In the rows, 128 means zero.
These are runs of 6 systems, one row a step. Runs of the same system follow the same rule from any start.
path 1, M, 9 rows:
[[138  80 157 106  50 156  58 102 100  57 151 133 151 130 104 105 153 172
   94 161 128 111 111 185 121  85]
 [212 112 145  85 165 117 128 158 112 110  99 160 127 121  93 131  91 168
  111 182 172 147  76 159 163  91]
 [131 159  88  85 212 132 154 171 163 124 111 133 143 104 158 127  75 107
  135 186  96 141 112  78 111 121]
 [ 98 198 151 131 123 136 103 112 199 181 123 123 159 136 170 121 134 119
  170 102  66  92 125 117 121 113]
 [129 135 164 154  90  85 168 121 128 208 119 134 122 164 102 158 143 132
  152  54 160 151 138 133 162 141]
 [ 83  75  97 157 126 128 184 150  84 107 145 133 122 108 128 140 112 118
  105 115 139 160 183 108 113 204]
 [ 94 131 136 148 122 173  57  97 111  59 142 117 105 119 149  82 158 147
  106 126 122  76 140 157  91 147]
 [173 133 160 104 113 101 103 109 119 104 123 102  75 157  94 142 159 141
  120 129 185 127  85 145 165  55]
 [162  72  84 112 150 121 172 172 128 107 145 112 155 103 121 175  87 105
  118 182  95 169 112  95 165 110]]
path 2, N (9 x 26):
[[103 104 170  90 156 139 111 182 130  58 117 120 131 142 158  98  85 179
   95 182 137 118 104 162 119 132]
 [119 141 150 113 194 140  75 139 170  84 126 103 107 171 159 123 147 144
  145 136  88  82 101 154 147 149]
 [139 125 125 136 153 104 129 125 166 137 140  85 113 180 125 180 162 100
  164 105  88 133 107 109 180 125]
 [134  85  88 161 105 132 154 114 121 148 156 120 174 136 108 167 126  96
  144 120  75 168 124 103 135 144]
 [146 134 114 149  89 151 119  70  92 135 135 175 159 121  91 114 141 136
  129 106 115 142 122 123  87 136]
 [134 161 153  93 107 112 157 111 106 111 120 172 114 124  98 125 125 162
  114 118 167 139 124 103 118  93]
 [107 131 154 116 143 127 169 168 131 104 114 135 144 101 148 120  62 157
  106 151 131 134 125 120 125 133]
 [103 139 154 136 160 142  99 142 147 129 112 118 128 158 159  94 115 149
  135 121 120 107 118 165 108 168]
 [108 121 143 107 127 100 113 133 144 119 139 102  92 186 129 145 180 127
  139 106 137 116 139 137 158 134]]
path 3, Y:
[[ 79 180  95 135 123 169 106  95 128  97 140 148 120  54 166  79 139 115
  118 129 108  71 185  95  62 137]
 [135 174 156 225 100 142 123  88 126 179 105  48 106 125 141 111  95  95
  138  83 155 137  75 132 114  96]
 [153  55  99 102 122  89 117 188 119 179 124  87  99 155 119 137 152  93
  122 160 199 158 146 175 164 115]
 [138 106 104  91 113 162  58 122 129  91 153 193 148  85 129 102 186 149
  121 152  97  58 189 168 125 145]
 [165 236 155 169 153 145 121  57 141 136 101 145  99 108 118 118 125 139
  152  80 130  92  82  96 123  94]
 [144 122  67 112 169  89 165 174 135 184 116  68 102 137 139 145 108  57
  136 165 166 189 111  90 131  94]
 [110  58  87 119  89 160  81 156 135 158 154 153 207 114 146 103 145 118
  128 159  77 117 180 180 103 175]
 [136 207 208 146  96 123 118  76 133 157 102 184 123 133 109 105 142 189
  147  50 156  87 126 147 125 124]
 [125 153 100  97 161  88 187 158 112 120 115  87  45  94 136 140 111  89
  104 156 214 150 143  64 135  69]]
path 4, N, 9 rows:
[[131 145 127 114 103 112 153 134 126 188 118 174 153 110 116 125 121 133
  133 114 147 139 157 123 118 130]
 [111 129 131 120 126 122 154 151 104 138 118 165 119 101 128 112 117 146
  111 119 167 124 172 134 114 160]
 [ 96 140 138 140 144 132 126 140 119 107 118 112  87 111 153 103 122 135
  110 121 163 106 154 132 115 149]
 [105 123 143 138 122 125 109 143 141 120 129  68  96 135 155 123 133 118
  122 130 147 114 127 143 143 111]
 [143  90 116 136 123 131  99 145 137 128 138  86 129 135 133 140 139 108
  129 147 121 125 124 152 154 116]
 [170 115  86 128 139 139 100 109 126 132 138 130 135 127 112 136 154 105
  139 143 105 128 116 131 134 123]
 [155 151 100 110 130 124 137 103 130 143 130 150 134 116 109 138 141 111
  142 131 118 132 122  98 122  99]
 [131 148 125 118 115 120 160 130 128 159 123 158 152 100 126 130 105 128
  130 124 125 136 138 108 118 114]
 [116 139 140 128 125 127 139 142 124 154 109 162 139 117 133 107 110 149
  125 120 148 128 144 145 109 154]]
path 5, W:
[[130 140 191 136 107 132 102 114 126  94 123 135 109 129 122 120 138 177
  122 102 143  90 124 162 153 122]
 [146 110 126 131 149 108 162 158 122 100 129  92  88 108 128 164 114 117
  114 139 154 135 126 111 180 110]
 [ 98 103  87 125 155 141 114 151 148 120 145  94 149 150 159 126 122  96
  134 160  78 139 124 118 110 155]
 [128 148 142 124 113 129  92  87 143 136 138 151 137 176 112 129 183 139
  156  87  97 109 122 138 127 141]
 [169 136 116 109 121 104 170 116 100 129 126 164 109 106  86 159 135 130
  124 120 162 144 128  93 150  96]
 [119 118  96 136 155 149 155 149 116 130 117 127 158 106 145 108  66 116
  113 169 117 162 115 107  80 141]
 [ 92 160 176 143 115 137  90 115 146 147 112 120 136 172 149  89 132 152
  141  96 124 110 117 159  97 146]
 [138 130 163 101  85  94 149 138 127 124 133 134  98 111 109 158 155 146
  118 109 170 111 157 130 180  83]
 [132  83  89 149 153 147 162 163 114  97 138 113 145  76 140 149  87 109
  107 168 104 140 141 112 139 151]]
path 6, K:
[[175  97 169 124 137 119  88 135 139  83 132  83 101 174 104 157 148 152
  126 140 135 117  69 174 200  91]
 [189  81  76 103 161 128 139 146 135 129 137 136 173 135 102 169 111 106
  138 184  79 174  84 111 152 109]
 [148 173  87 133 147 148 108  64 139 159 127 173 168 155 110 114 150 113
  167 112  67 137  97  98  76 140]
 [126 203 176  94  87  88 157 101 134 173 108 167 115 150 107 124 137 154
  144  89 175 137 117 102 116  76]
 [ 92 115 129 117  90 113 210 175 111 153 125 158 160  61 141 132  69 134
  101 140 151 155 181 100 118 129]
 [ 73 127 127 192 147 166 123 117 104 108 126 129 118 112 161  90 120 136
  118  93 120 103 174 143  84 225]
 [102 133 185 113 138 105  99 140 130  70 124  74  46 175 141 119 164 152
  111 112 187  97 123 161 161 117]
 [151  56 114 113 121 126 139 179 141  80 157  86 145  89 135 176 107 113
  106 188  94 134 124 131 196  87]
 [177 102  79 197 166 173  88  81 123 133 140 129 165 147 109 140 138 105
  158 115  50 132  90 142 117 186]]
path 7, M, 9 rows:
[[106 164 127 146 104 171 111  91 157 102 149 152 185  73 149 116 115 138
  138 127  36  85 137 100 104 119]
 [162 169 191 157 111 114 117  84 118 177  93 136 125 190  91 117 127 165
  148  73 165 148  59 161 124 118]
 [ 79  88 103  76 136  82 213 179 105 115 138 132 117 158 121 157 110 121
  112 145 157 193 160  77 123 150]
 [ 73 130 148 155 113 182 102 128 150  68 150 134 166  63 179 107 109 158
  110 136  52  59 172 138 120 160]
 [185 177 192 160 149 118  84  84 122 136  91 119  69 182  96 116 156 163
  146  76 185 104  65 175 154 117]
 [115  83  73  77 149  75 211 163 106  99 151 103  92 151 105 190 130  88
  118 156 149 199 136  50 152 106]
 [101 103 107 160 108 199  90 117 157  78 167 134 213  68 168 121 112 132
  126 160   4  82 149 132 116 158]
 [203 189 183 135 138 125  64  71 123 175  83 174 111 196  81  95 163 176
  159  78 175 111  64 187 125 123]
 [107 116  84  58 132  57 250 171  97 130 133 138  97 130 100 176 110 100
  109 151 185 213 152  31 130  89]]
path 8, J, 9 rows:
[[130 150 131  96 155 115 125 161 183 188 117 148 169 150 150 131 113 126
  158 134  88 126 125 133 138 136]
 [131 124 134 124 125 106 172 149 130 175 122 178 148 110 119 150 127 142
  140  97 132 127 174 128 151 167]
 [100 128 115 141 114 128 171 125  93 118 132 150 112  83 128 119 118 128
  108 115 160 131 173  99 105 144]
 [ 78 131 135 153  95 144 114 116 113 106 136  87 110 119 151  99 124 119
  111 122 143 119 139 126  91 122]
 [126 103 153 149  97 126  99 122 132 127 136  74 116 156 127 132 141 123
  128 122 137 132 103 162 150 108]
 [174  89 110 118 144 127 112 139 126 105 138 119 121 135 111 152 140 121
  126 156 123 135 106 141 165 118]
 [156 146  95 106 174 142 107 123 140 116 128 153 128 114 130 125 142 119
  135 152 101 107 125 116 125 128]
 [134 180 125 123 136 122 131 111 155 173 111 147 138 133 130 121 130 121
  155 111 116 121 120 110 116 117]
 [124 120 133 132 101 117 167 137 120 168 124 148 162 128 119 136 103 129
  132 117 129 162 128 120 119 133]]
path 9, K, 9 rows:
[[ 98  98 143 137  72 123 190 126 104 106 153 163 163  91 113 157 112 152
  112 109 111 142 169  99 139 143]
 [113 112 135 186 140 151 143 101  73  85 123 137 107 131 110 116 116 151
  110  97 148 139 126 128  97 194]
 [ 92 126 158 100 140 122 117 137 119  58 128  85  87 174 138 113 125 145
  106 149 153 139  94 122 109 104]
 [130  97 153 120 113 142 125 149 157  79 151 117 175 111 140 153 100 151
  119 159  64 117 108 136 166 109]
 [175 118 126 171 168 138 134 107 122 134 120 151 145 159  97 153 123 140
  152  98  92 138  92 138 150 183]
 [119 150 107  74 159  96 146 117 119 122 127 136  96 194 107 131 153 118
  142 132 146 168 101  85  99 115]
 [ 97 150 129 104  75 131 150 115 142 109 153 147 169  86 135 137 118 133
  122 139  84 120 144  84 117  76]
 [139 133 164 204 104 145 153 104 103 154 111 149 147 103 110 130  99 155
  129  71 131 127 127 145 132 173]
 [ 94 109 127  99 158  97 152 159 100 120 112 117  86 182 128 110 123 136
  113 130 191 170 125 129 100 160]]
path 10, Y, 9 rows:
[[141 143  87  69 140 117 119 127 131 123 137 158 116 120 118 126 163 116
  132 155 130 122 146 100 120  98]
 [139 151 101 153 125 160 121 104 127 138 125 142 164  93 132 112 103 115
  130 140  98 127 116 110  92 124]
 [133 145 143 148 141 116 136 139 134 192  97 124 132 155 130 113 103 125
  144 110 151 153 108 141 116 141]
 [ 97 113 126  80 111 105 131 175 141 144 130 126 122 125 149 119 140 126
  120 148 154 122 172 137 131 117]
 [122 131 138 162  97 156 119 110 121 106 137 138 137  67 136 123 127 141
  113 116 114  86 159 136 133 131]
 [144 150 143 175 157 124 132 106 119 135 111 103  82 143 118 134 132 120
  136  91 160 127 112 132 141 139]
 [120  99  89  86 136 113 108 149 136 121 145  92 103 155 134 131 165  92
  130 160 138 140 137 122 131 110]
 [152 114 118 135  90 161  92  97 130 118 147 155 177 105 114 123 145 137
  130 138  82 110 126 144 121 116]
 [170 171 146 138 161 113 144 110 120 158  96 160 117 141 101 128 114 147
  146 103 159 140  94 123 129 131]]
path 11, W, 9 rows:
[[ 69 144 137  71  81 100 164 125 100 117 136 157 118 148 117 107 134 145
  110 126 171 163 151  93  76 105]
 [101 117 171 154  74 157 151 118 109  67 144 138 169  83 126 125  79 170
   97 133 104 127 117 122 122 119]
 [113 110 180 182 153 121 147 139 111 105 112  85  94 170 129 142 100 151
  123  93 153 141 100 149 152 177]
 [ 77 106 121  56 138  94 127 165 141  87 147 102  89 179 147 131 163 124
  120 155 147 132 149 114 133 112]
 [123 121 124 130 110 157 123  98 150  63 168 138 173 110 126 156 137 137
  131 138  37 109 119 100 145 117]
 [158 134 130 182 163 117 160  93 108 148 116 126 113 180  90 163 129 125
  156  70 123 165  88 111 144 172]
 [ 95 130  94  44 135  92 152 150 114 143 126 149 118 168 124 111 143 116
  121 158 171 171 140  95  74 110]
 [107 149 157 122  84 167 123 104 138  84 138 167 193  84 139 108  93 167
  114 145  65 103 123 120 100 106]
 [144 146 190 207 138 116 163 114 113 146  98 114 101 144 113 151  99 154
  135  57 164 137  97 142 165 161]]
path 12, J, 9 rows:
[[154 126 130  98 142 119 118 113 151 120 139 146 154 182 104 159 149 140
  152 130  82 137  88 121 150 119]
 [161 146 124 122 164 129 152 116 128 121 119 189 155 123 104 149 113 152
  140 122  94 134 113 108 133 151]
 [110 170 133 118 161 125 162 124 119 131 108 171 124 129 126 110 105 149
  128 114 138 139 128  98  85 154]
 [ 68 144 166 115  98 116 156 138 129 127 131 130 136 148 142 119 111 148
  122 111 135 143 139 113 105 132]
 [ 98  96 166 158 104 127 150 140 118  98 137 104 125 134 134 143 110 151
  111 108 131 130 134 141 150 149]
 [126 101 123 140 154 125 123 129 105  77 134 100  79 143 123 138 145 125
  115 126 147 125 128 129 143 148]
 [123 136 109 107 138 127 102 111 138  88 147 106 103 147 130 133 162 111
  135 138 112 118 118 107 129 103]
 [151 140 128 144 131 137 116 100 148 131 134 122 148 141 122 148 134 121
  150 120  80 129  92 117 141 115]
 [165 127 114 129 157 124 140 118 118 150 115 160 146 152 102 136 121 133
  143 122 121 158 103 124 123 153]]

Name the system that made each run.
path 13:
[[135 113 144 190  73 143 103  85 103 125 144 114 118 116 110 132 161 129
  124  80 133 108 140 154 145 137]
 [172 110 109 136 119 128 119 104  89 112 126 110  97 127  92 128 129 116
  112 146 173 157  90 132 123  90]]
 -> J
path 14:
[[169 151 125 143 159 137  82 136 150 177 101 121 121 118 142 106 128 118
  144 133 144  99 117 167 131 125]
 [148 132 114  81 122  97 137 157 145 191 119 143 132 128 121 133 138 109
  139 145 158 141 140 122 140  94]]
 -> J
path 15, 2 rows:
[[128  89 115 143  52 153  97  74  70 130 146 196 172 131  83 100 171 151
  118 106 125 133 161 161  80 165]
 [163 154 176 141  88 146 109  91  86  91 108 157 113  84  97  93 106 179
   92 129 188 110  98 154 111  78]]
 -> J
path 16:
[[152 178 105 120 137 164  81 103 162 191 108 155 194 122 145  79 102 114
  154 155  75 126  86 136  59 108]
 [155 149 179 118 100 102 139 155 146 232  89 181 176 147 118 114  99 166
  148 105 153 143 122 179 129 134]]
 -> J
path 17:
[[ 97  95 198 170  62 133 161 148 113  91 132  82 146 103 135 137  67 161
   92 126 139 139 110 146 155 106]
 [153  85 150 139 150 152  74 144 108 101 109 114 137 171 122  96 104 161
  112 160 137 139  73 198 112 154]]
 -> N
path 18 (2 x 26):
[[117  94 109 126 123 149 110  94  91  41 168 154 110 131 104 138 185 148
  114 118 107 101 160 127 129 164]
 [147 170 137 147 148 143 105  60 118  74 126 116 104 168 101 126 138 139
  136 114 111 134  54  99 108 104]]
 -> Y
path 19:
[[175 148 155 143 114 108 104 102 116 158 107  99  84 163  96 126 146 127
  133 104 197 140  83 156 144  81]
 [153  89  94  73 126 125 140 162 128 109 143 127 163 114 121 145  99 114
  111 206 110 165 102 109 134  76]]
 -> J
path 20:
[[101 145  99  89 109 108 133 108  87 170 118 177 114 168 105  88 167 123
  126 112 186 162 158 117  47 146]
 [124 146 148 113  64 155 119 101 101  80 130 163 151  60 118  92 103 162
   86 155 142 113 127 123  93  73]]
 -> W
path 21 (2 x 26):
[[ 73 119 153 127  84 122 146 136 135  93 148  74 130 136 149 136 113 125
  114 138 119 140 121 107 129  91]
 [141  86 165 144 127 136 108 150 143 114 129 121 151 148 131 145 123 158
  128 123 101 114 115 181 170 156]]
 -> M
path 22 (2 x 26):
[[125 122 116 105 123  94 155 171 150 184 122 113 131 129 139 143 123 101
  139 137 147 147 145 120 147 107]
 [119  95  94 141 125 146 121 147 121 151 134 148 154  93 141 117 124 115
  124 138 113 120 172 146 114 174]]
 -> N
path 23, 2 rows:
[[120 108 137 118 100 141  73 168 150 180 111 115 166 126 162  78 111 130
  125 163 135 115 135 198 106 121]
 [151 162 182 125 107 119 115 145 151 162 105 153 120  83 134 123 129 157
  127 105 162  74 153 165 174 104]]
 -> Y
path 24:
[[ 65 136 133 101  83 126 156 131  92  95 134 134 122 102 134  92 102 139
   88 150 172 147 149 101  70 105]
 [ 76 117 184 172  94 153  99 137 146  93 130  65 132 125 171 108 101 145
  110 123 113 101 123 162 132 130]]
 -> J
path 25 (2 x 26):
[[120 129 184 160  92 164 111 117 118  85 120 135 159  98 134  98  84 181
  103 129 118 105 103 161 113 129]
 [150 140 173 100 161 110 102 137 132 116 102 124  95 193 115 115 131 167
  133 131 168 133  76 166 138 119]]
 -> N
path 26, 2 rows:
[[145  89 114 153 174 141 138 170 124 134 114 121 142 119 141 131  88 127
  121 148 124 139 122 155 134 178]
 [111 143 107 107 180 132  90 123 150 111 130 119 104 179 144 114 166 116
  148 132 108 112 121 128 108 153]]
 -> K
path 27:
[[110 162  93 141 167 142 112 114 149 152 126 145 124 114 155 111 147 106
  150 109  98  94 163 113 106 174]
 [120 159 139 150  78 118 119  81 118 155 136 118 102 136 115 126 166 117
  138  82 155 120 138 119 120  99]]
 -> M
path 28:
[[140  61  69 154 134 179 107 143  99 134 136 163 205 105 127  98  95 121
  114 175  79 149 133 161  77 199]
 [141 175 165 104 129 130  64 113 123 154  98 184  94 141 126  70 175 169
  133 100 187  71 156 190 103 148]]
 -> J
path 29 (2 x 26):
[[145 137 114 143 140 144 158  98  94  89 126 156 129 103 103 129 104 139
  116 132 125 142 112  93 106 129]
 [110 172 154 122 122 132 139 116 132 127 113 130 138 134 137 103  97 145
  127 129 131 136  98 109  90 105]]
 -> N
path 30:
[[164 148 120 180 141 140 142 151 130 183  96 114 117  42 150 117  77 106
  121 131 163 107 146 137 143 125]
 [ 99 113 111 150 122 136  92 166 143 186 119  83 117 115 175  91 128  92
  126 134 156 112 164 172 110 149]]
 -> W
path 31:
[[189 122  63 153 184 161 113 105 116 169 112 167 182 141 103 119 108 106
  152 149  79 163  87 125  87 175]
 [ 97 184 102  53 109 112 115 101 140 174 124 189 147 164 125  86 162 125
  150 133 130 141 146  99  46 108]]
 -> M
path 32 (2 x 26):
[[136 147 116  98  94 131 105 125 150 158 134 152 152  96 131 115 146 121
  136 143 118 106 150 130 122  86]
 [160 156 119 162 130 138 145 116 115 168 106 149 128  73 123 123 104 123
  129 111 151 120 137 123 123 129]]
 -> Y
path 33, 2 rows:
[[157 112 119  88 146 110 174 151 114 130 119 196 157 127  97 149 108 158
  123 143 132 155 132 118 138 143]
 [ 94 159 131 118 154 145 148 136 122  98 118 169 128  88 153 104 103 152
  114 132 122 105 164 105  93 162]]
 -> J
path 34 (2 x 26):
[[118 178 148 131 116 108 156 120 116 173 100 135 106 123 125 108 110 132
  126 100 185 143 127 112  98 109]
 [ 95 109 144 117  75 127 146 159 123 136 128 118 151  85 147 111  95 135
  103 148 149 133 154 136 115 104]]
 -> W
path 35:
[[145 103 135  94 116 120 152 134 120  77 149 155 142 117 106 162 128 154
  114 145 107 134 123 108 162 107]
 [138 130 120 148 169 149 154 116 115  90 125 159 142 125 115 143 103 148
  128 124  92 138 110 103 122 173]]
 -> Y
path 36, 2 rows:
[[137 105 111 100 146 116 168 159 112 130 122 155 147 123 116 134  96 135
  115 162 137 165 127 115 121 137]
 [ 91 127 142 126 144 148 129 145 135 113 124 149 156 127 152 106 108 154
  124 128 101 116 143 138 102 176]]
 -> Y
path 37:
[[128 126 168 115  91 114 134 159 154 160 121 120 162 124 139 129  99 145
  126 139 132 131 125 151 154  95]
 [131 106 142 129 146 127 144 170 137 132 125 148 140 112 140 139 114 148
  128 124 123 111 159 155 160 176]]
 -> W
path 38:
[[163 104 102  90 155 137  87 132 149 106 136 121 167 170 118 131 121 124
  138 191  77 155  61 135 120 101]
 [173 172 130 108 142 133 115  96 161 155 121 180 179 144 109 140 131 141
  168 122  66 124  88 117 130 111]]
 -> K
